One vector is turned by the same rotation once a tick. Each row is the vector after some number of ticks, and that number follows the row.
The counts run from 0 to 250.
[173 120 103 146 168 114 119  82 116 103 114 116 102 120 136 122 134 109
 124 114  63  92 103 173 162 128 103 139 155 115 111  96 131 103 138 108
 143 129 105 127  92  85 171 128 129 146 159 144 118 127  91 127 142 118
 148  86 133  77 173  85 134 168  78  99 164 105 126 100 114 105 129] => 36
[109 108 131 179 119 110 146 145 134 118 134  95 128 124 119 114 133  81
 152 158  61  98 130 158 162 144  89 185 139 108 139  72  99 132 112 135
 104 111 155 109 134 129 120 143 103 137 160 158 111 139 131 136 169 119
 130  72 146 157 158 144 158 133 105 111 128 152  54 121 137 124 136] => 222
[159 137 125 166 154 106  82 114 179 146 138 138 140 124 159  86 141  75
 137 105  91 127 144 151 144 105  99 175 150 102 114  99  92  88  88  99
 146 145 127 106 136 137 140 136 118 127 165 169 142 152 108 156 120 142
 146  77 152 103 165  91 150 143 103 145 145  99  74 113 130 132 144] => 32
[ 98 127  55 180 150  95  97  89 180 123  95 103 110 112 165 144 171 119
 123 136  87 136 173 163 152 119 124 148 144 148  88  94 153 102 112  81
 113 151 131 128 146 146 157 147 112 165 137 127 116 134 101 130 142 141
 124 133 108 128 135  80 147 149  99 159 186 123  89 169 129  92 140] => 75
[114 123 112 155  89 126 117 143 133  91  83  92  97 108 140 112 103  95
 154 168  72 116 100 149 189 140  86 164 135 126 112 133 100 123  85  68
 139 135 120 120 124 116 142 148 131 102 148 152 110 109 132 131 148 129
 159 129 195 162 180 119 148 123  97 105 164 120 114 141 132 133 119] => 206
[129 132 132 132 131 129 148 121 111 108  80 103  74 123 118 168 106 125
 140 128  62  84 116 148 190 147 119 113 141 118 128 121 107 133 137 110
 175 130  90 108  96 105 110 119 142 149 168 121 107 104 131  99 160 113
 147 109 157  67 171 143 152 169  98  71 176 122 128 126 144  93 105] => 194
[130 144 121 175 177 102  95 123 162 108  74 117 100 162 168 125 161  86
 168 140 107 102 163 169 183 114 125 168 148 112 145 126 141 101 123 110
 159 156 116 133 147 138 117 121 158 143 156 139 153 133 104 149 145 153
 148 126 111 126 159  99 143 162 122 137 180 149  99 115 120  84 147] => 19
[143 140  84 141 142 110 118 132 155  82 113 105 105  93 188 137 119 120
 158 114  76  78 164 115 184  90  77 138 142 110 104 146 111 128 108 149
 151 140  67 113 151 124 131 153 122 123 168 157 137 159 150 135 140 120
 122 110 115 116 156 102 152 119 114 173 180 142 143 120 129  73 121] => 15
[124 131 128 128 113 140 113 130 127 136 120  95 122 130 124 146 156  92
 133 151  70 146 149 164 151 142 118 130 164 116 112  91 130  82 126  51
 142 161 125 129 155 128 142 110  90 107 150 130 132 110 147 103 143 139
 117  76 179 106 153 115 122 171  91  84 178 115  69 114 131 132 146] => 121
[137  97 130 167 161 142 108 109 147 114  96  71 126 130 140 139 125 140
 137 106  71  77 137 126 182  97 139 138 134 154  87 116 130 102 124 143
 126 159 102  99  77 117 123 115 195 134 178 138 158 165 151 129 148 131
 140 139 125 108 173 144 151 143 131 109 160 115  78 192 144 119 109] => 57
[137 134 143 109 139 132  97 128 136 135 159 117 153  94 132 120 127  82
 113  92  55 102 143 125 157 146  99 140 165 135  86 110 137 111 105  56
 130 158  68  78  86 114 143 116 113 115 158 156 149 141 156 152 121 143
  95 106 119 109 167 103 151 111 112 130 160 118  76 139 172 124 114] => 46
[180 120 104 186 136 129 124 111 158 140 123 106 110 101 148 144 118 118
 142 122  97 103 128 146 135 130 135 125 122 124  96 116  98  84 129 139
 165 132 123 126 106 141 117 142 176 149 183 107 103 152 153  84 139 131
 120  76 147  93 145 117 151 196 113 100 160  92  75 127 113 107 100] => 111
[ 97  77 127 174 129 107 110 127 146 125 147  84 127 104 132 142 141  82
 107 154  91 123 105 170 166 121 141 143 163 120 118  76 142 119 120 107
 117 147 139 119  94 125 145 138 168 138 138 142 124 113 126 127 135 130
 126 162 173  94 182 113 158 158 107 126 145  97  38 159 130 115 136] => 133
[170 158 114 115 122 112 127 168 139 129 140 100  92  83 120 153  96  77
 143  85 104 113 130 161 156 173 112 127 123 115 131 120  91 149 114 103
 149  95  95  68 101 114 109 131  99 119 211 139 104 144 174 157 135 131
  95  91 140  95 149 133 138 142 115 106 154 128 102 139 148 106 123] => 182
[163 139 145 145 162 131 112 146 147 137 156  83 119 120 142 117 151  76
 148 121 100 105 148 144 180 134 133 151 130 119 150 135 129  94 135 111
 139 162  62 103 131 151  88 113 135 103 169 148 189 157 163 165 145 165
  95 115 139  91 170 126 142 164 127 142 135 119  60 127 146 103 136] => 101
[105 119 106 170 104 113 145 132 171 113  90  68  94  94 143 154 154 121
 139 161 111 118 144 152 169 114 128 157 110 118 139 126 104 134 119 122
 147 149 113 125 169 191  84 142 114 103 161 150 125 140 148 132 145 114
 144 123 175 152 149 144 172 169  98 133 136 129  77 126 140  80 117] => 153
[142 134 118 172 182  92 103 108 145 117  86 115  95 161 170 142 156  88
 169 131 101  98 164 179 186 134 118 163 159 119 148 112 145  97 127 107
 158 157 128 153 139 136 129 110 157 165 155 133 145 117 108 139 138 157
 137 115 114 127 149  92 125 171 132 129 175 145  86 114 108  82 150] => 20
[121 126  82 132 131  95 152 143 139 101 135  90  94  89 155 132 124 146
 137 107  60  87 154 139 179 117  74 175 128 118  92  84 109 157 104 156
 121 103  87 107 116 105 125 160  81 139 168 160 109 155 132 161 155 102
 127 104 119 126 151 110 154 132 105 167 155 133 117 151 152 117 132] => 226
[107 113 115 176  97 130 122 146 139  89  75 101 101 124 142 124 108 101
 150 188  69 109 101 146 180 129  99 166 128 126 121 128 100 134  83  83
 146 139 133 122 128 120 139 134 150 102 156 140 107 104 137 119 160 125
 168 110 190 151 185 117 150 126  97  94 161 128 109 133 115 131 117] => 207
[110 156 141 155 157 136 110 122 189 135  85 138 139 156 103 163 148  80
 137 101  88  92 148 153 132 128 142 131 124 136 122 107 120 129 128  95
 164 128 111  76  96 124 119 105 133 132 210 139 139 151 129 114 162 115
 127  95 120 116 165 116 169 149  85  77 150 122  68 124 153 109 134] => 41
[114 107 103 141  89 111 115 140 144 103  81  72 102 145 154 154 137 170
 143 116  80 121 178 152 162  92 112 153 141 118  93  75 103 131  87 126
 124 151 147 115 111 120 147 115 126 144 197 147  99 144 129 120 149 119
 146 105 150 110 147 133 146 161 131 124 173 108  73 175 106 120 126] => 211
[127 119 103 149 159 101 139  86 144 116 110  78 119 104 107 112 161  84
 111 142  74  99  99 176 188 147 145 146 137 152 133  94 166  92 140 119
  98 155 155 123 126 137 140 128 124 125 163 152 128 142 119 154 139 133
  89 130 118 159 126 110 142 142 100  83 131 113  49 122 123  79 118] => 79
[118 140 128 160 171 114 103 146 205 144 126 118  99 109 126 115 145  81
 135 146  77 142 162 154 134 117 143 183 124 131 132 119 124 119 128 146
 114 124 100  99 168 116 107 145 113  98 144 136 148 192 155 137 179 124
 123 116 119 119 173 102 145 124  78 145 131 145  60 125 141 106 169] => 86
[ 96 150 160 145 114 120 109 152 153 135 105 114 121 151 128 127 131 105
 148 118  79 114 171 102 172 132 141 137 131 134 112 119  84 117 121  83
 162 133 115  86 122 159  84 126 154 138 177 135 126 119 132 108 146 159
 122 113 151 125 158 151 163 130 139 107 180 121  33 144 175 123 119] => 199
[ 85 132  97 161 106 110  72 138 180 129 109 109 125  95 149 143 135  80
 129 126 104 148 147 153 130 117 149 144 124 126  93 105 106 122  97  72
 129 120 120  83 112 125 144 158 129 111 162 140 116 138 139 122 126 130
 132 158 160 128 168  96 163 136  89 144 163  97  59 189 159 128 135] => 130
[120 145  72 136 116 131 112 150 152 112 128 104  95 101 132 155  92 121
 104 133  76 139 135 137 146 127 118 129 124 137  68 117 122 126 116  96
 125  95 100 109  93  97 148 140 127 120 183  99 101 141 180 103 169 130
  96 117 141  96 173 101 140 127  98 107 171 104  88 182 148 151 134] => 127
[146 142 127 146 154 104 151 141 154 101 120 110  89  97 108 127 102  94
 144 143  56  61 131 128 179 154 113 161 126 146 146 138 111 157 114 152
 129 137  92  95 136 143  88 122 131 131 169 142 112 145 158 161 171 131
  92 104 121 111 153 140 161 112 107 104 124 155 101  94 132  55  98] => 238
[170 161  86 181 160 114  96 144 185 125 132 147 123 109 145 143 105  78
 142 131  98 108 165 127 129 120  85 145 134 140 120 125  92 124  87 105
 131 103 110 109 142 127 144 127 116 163 185 138 112 140 144 137 145 148
 100  65 124  72 151 112 148 112  96 137 164 134 105 126 118  95 158] => 29
[124 142 133 102 154  94 123 131 144 116  93  76  88 125 133 122 164 146
 131  91  53  95 155 152 203 120 127 175 149 152 115 113 123 130 110 135
 121 152  87  84 127 130  97 123 123 119 155 163 143 165 111 195 143 124
 126 149 111 111 154 122 151 125 125 144 146 132  92 168 163  99 110] => 2
[ 72 129 109 152 120  98 121 136 136 111 103 107 114 120 127 137 125  79
 132 132  67 107 138 154 167 157  89 137 176 150 121  96 117 135 111 101
  89 136 145  93 134  99 150 139 102 163 137 151  90  86 117 136 124 146
 111 123 132 107 135 136 145  92  92 131 195 145  98 169 125  80 173] => 218
[156 109 121 173 140 121 142 140 144  86 128 100 106  94 153 106 113  95
 160 135  65  70 133 118 179 125  85 175 134 116 129 126 118 125 122 179
 126 128 114 108 125 137 103 146 157 136 170 150 115 171 164 122 162 123
 117  98 108 148 154 129 159 131 134 120 133 148  79  91 117  87  93] => 12
[144  87 141 154 114 146 112 113 172 130  98  81 131 105 140 177 143 135
 146 128  84 120 161 156 133 112 112 165 136 136  93 104 115 122  91 104
 128 156 114  98 108 123 129 108 146 120 180 149 126 168 172 112 141  88
 184 103 149 139 166 120 158 176 110 104 155 106 103 164 134 124  97] => 54
[147 155 109 125 139 117 120  96 145 105  75 117 114 117 118 163 139 110
 131  88  84  96 120 174 144 134  99 117 140 121 107 104 124 120 124  93
 154 126 104  96 106  86 156 126 101 129 189 146 115 140 107 112 144  93
 147  92 137 102 158 104 143 161  69  82 174 114 147 115 141  91 123] => 38
[180 142 117 146 141 133  93 125 140 160 105 102  87  87 139 131 112  67
 156 137  96 155 132 183 146 175  99 148 155 137 116 143 108  81 120  69
 161 134  85 116 163 111 116 134 122 131 135 116 131 123 175 129 131 145
 139  94 158 106 149  95 127 158  89 107 182 133 147 142 133  93 130] => 106
[122 156 110 130 147 120 124 142 192 126 112 109 101  87 113 133 142  89
 123 143  67 127 164 149 129 118 121 162 119 149 123 121 115 130 110 131
 106 122 100 109 179 116 117 137  67  93 173 155 132 177 173 145 168 113
  96 106 132 108 142 124 150 101  58 119 138 138  98 127 139  77 161] => 84
[159 128  82 155 145 113 131 142 152  90 120  95 108  86 176 135 111 123
 154 126  70  76 153 117 181 103  77 147 141 112 112 138 119 132 107 167
 138 134  76 118 141 127 128 141 134 140 183 155 128 156 159 128 149 117
 105 109 110 104 164 113 147 128 119 164 154 146 125  98 119  69 108] => 14
[106 139 133 107 172  95 118 135 151 112  88  91  86 130 124 106 149 127
 138  99  48  89 135 156 196 143 140 176 145 170 116 125 126 134 122 131
 126 138  95  87 126 113  93 131 135 121 140 157 143 158 114 195 159 145
 125 158 103 119 155 123 153 116 115 125 146 144  98 165 164  90 128] => 3
[138 129 136 139 146 141 101 130 136 121 136 117 141 101 122 104 114  59
 136 140  65 100  95 147 169 156  94 151 147 146 112 135 135 109 109  56
 134 137  69  92 100 106 141 132 143 105 136 151 158 138 140 154 130 130
 130 126 142 141 199 103 151 110  92 108 144 126  96 138 165 134 114] => 48
[ 94 107 122 145 127 117 122 148 153 161 139  84 106 106 129 164 134 126
 127 122  75 148 191 146 138 144 119 156 154 140  99  88  99 120 141 116
 122 124  97  96 149 131  80 145 117 150 132 129 128 144 165 102 151 137
 119 121 124 102 146 140 147 144 120 153 174 150  63 196 162 117 143] => 143
[108 125 110 169 122 110 145 137 174 112  94  73  88 112 146 157 164 124
 143 167  99 106 145 144 180 106 147 162 102 128 144 123 104 139 127 141
 132 144 123 141 164 191  82 133 126 113 166 141 129 143 139 141 165 127
 136 123 175 129 150 151 169 179 111 134 122 122  57 125 128  81 115] => 154
[ 82 129 104 170 182  74 114 123 158 119  97 122  87 135 146 158 146 100
 137 135  85  97 144 176 175 146 131 179 150 139 135  95 140 146 126 112
 142 133 119 119 117 144 113 132 142 183 133 136 114 115  75 149 151 139
 140 151 101 125 167 102 158 146 113 147 156 144  88 143 143  72 117] => 231
[176 127 108 152 172 109 121  86 126 114 120 122 112 134 147 102 128  94
 137 120  65  92  90 169 167 122 108 159 153 112 114 100 134  87 126 114
 145 135 109 127 100  87 166 134 152 145 159 148 128 141  90 137 150 124
 146  88 130  86 171  87 137 160  89 108 149 100 104  92 118 123 126] => 35
[117 156 113 170 177 105  86 129 167 102  66 110  98 147 174 124 161  90
 175 129 110  93 164 159 180 103 117 169 153 115 138 146 127 111 119 115
 158 155  94 125 154 143 115 134 154 123 164 164 150 144 104 148 133 143
 158 135 125 135 164  97 142 153 107 156 168 148 116 120 142  81 150] => 18
